In the rows, zero is written as 128.
The rows below come in pairs that one turn or mirror swaps. Which row does each named row swap with?
ragus: [171 168 154 120 119  90 115 132 116 123 140  95 120 115 120 141 130 151
 165 114  95  87 122 106  84]
lom: [115 141 161 164 128 139 122 114 129 112 170 123 142  91 129 122 159 147
 181 120 144 104 131 133 108]
Mup: [111 106  97 129 120 124  99 123 153 143 129 102 131 127 140 102 102 132
 108 141 112 151 122 172 159]
nuzo: [123 111 119 144 101 122 107 130 185 138 135  89 125 138 165 143 125 146
 116 149 133 135 165 127  81]
nov: [102 116 108 128 136 120 124 104 132 137 129 117 118 136 127  86 126 140
 115 135  75 145 140 185 142]
Zenot: [168 183 134  90 127  88 135 127 121 127 131  82 112 130 134 133 112 119
 145 108 104 102 103 132  96]
Rin: [148 151 135 117 116  76 113  97 113 132 121  98 132 113 118 122 131 145
 151 129  70 100  98 110  73]
muti: [114 116 111 143 109 129 103 133 174 150 134 109 114 140 173 140 114 153
 112 151 127 141 166 149  84]
fot: [ 84 100 146 146 113 105 122 136 173 115 155 122 130 107 168 132 135 141
 144 127 146 109 160 140  98]
sal: [ 97 128 103 126 130 134 143 109 132 137 136 106 129 124 138  95 121 115
 119 143  98 180 128 167 143]
kemo: [119 152 106 132 137 110 152 102 153 110 104 131 113 138 119 118  98 127
 139 113 126 161 120 153 159]
gop: [120  94 132 160  98 108 121 105 178 126 153  96 131 119 163 133 111 136
 126 164 150 127 151 116  96]
mog: [104 117 105 125 133 125 124 113 155 132 137 124 120 115 128  99 117 132
  99 156 123 169 136 170 146]
sisak: [135 124 145 178 108 123 117 108 141 144 153 101 112 111 156 132 147 128
 157 138 165  99 147 136  79]
mem: [149 170 146 110 122  91 131 134 112 133 122  85 136 124 133 132 134 135
 170 110  76 109 117 104  73]
dev: [119 132 163 175 144 122 127 129 138 134 160 124 135 112 142 122 137 160
 170 110 146  91 162 137  96]
Gegor: [114 153 107  94 145 114 142 116 138 125 141 112 114 120 135 105 105 112
 113 126 120 155 105 175 145]
Beg: [112 142 134 121 125 136 133 103 133 134 120 115 119 143  88 116 124 158
 111 152  81 160 109 160 141]
Dav: [122 144 174 152 108 122 118 106 126 110 158 112 149  87 123 116 156 144
 182 125 142  95 122 126 112]
Nam: [139 162 151 109 114 110 126 116 121 125 121 102 119 145  94 146 123 170
 140 136  62 121  97 118  95]
Dopa: [164 175 123 127 121  88 142 108 137 112 100 104 109 143 124 150 101 137
 165 102 109 121 109 111 112]
Veri: [152 159 142 131 129  96  91 133 109 140 131 102 144 108 122 131 117 152
 170 104 101  82  96 115  94]

Beg pairs with Nam
Dopa pairs with kemo
Rin pairs with nov
mem pairs with sal

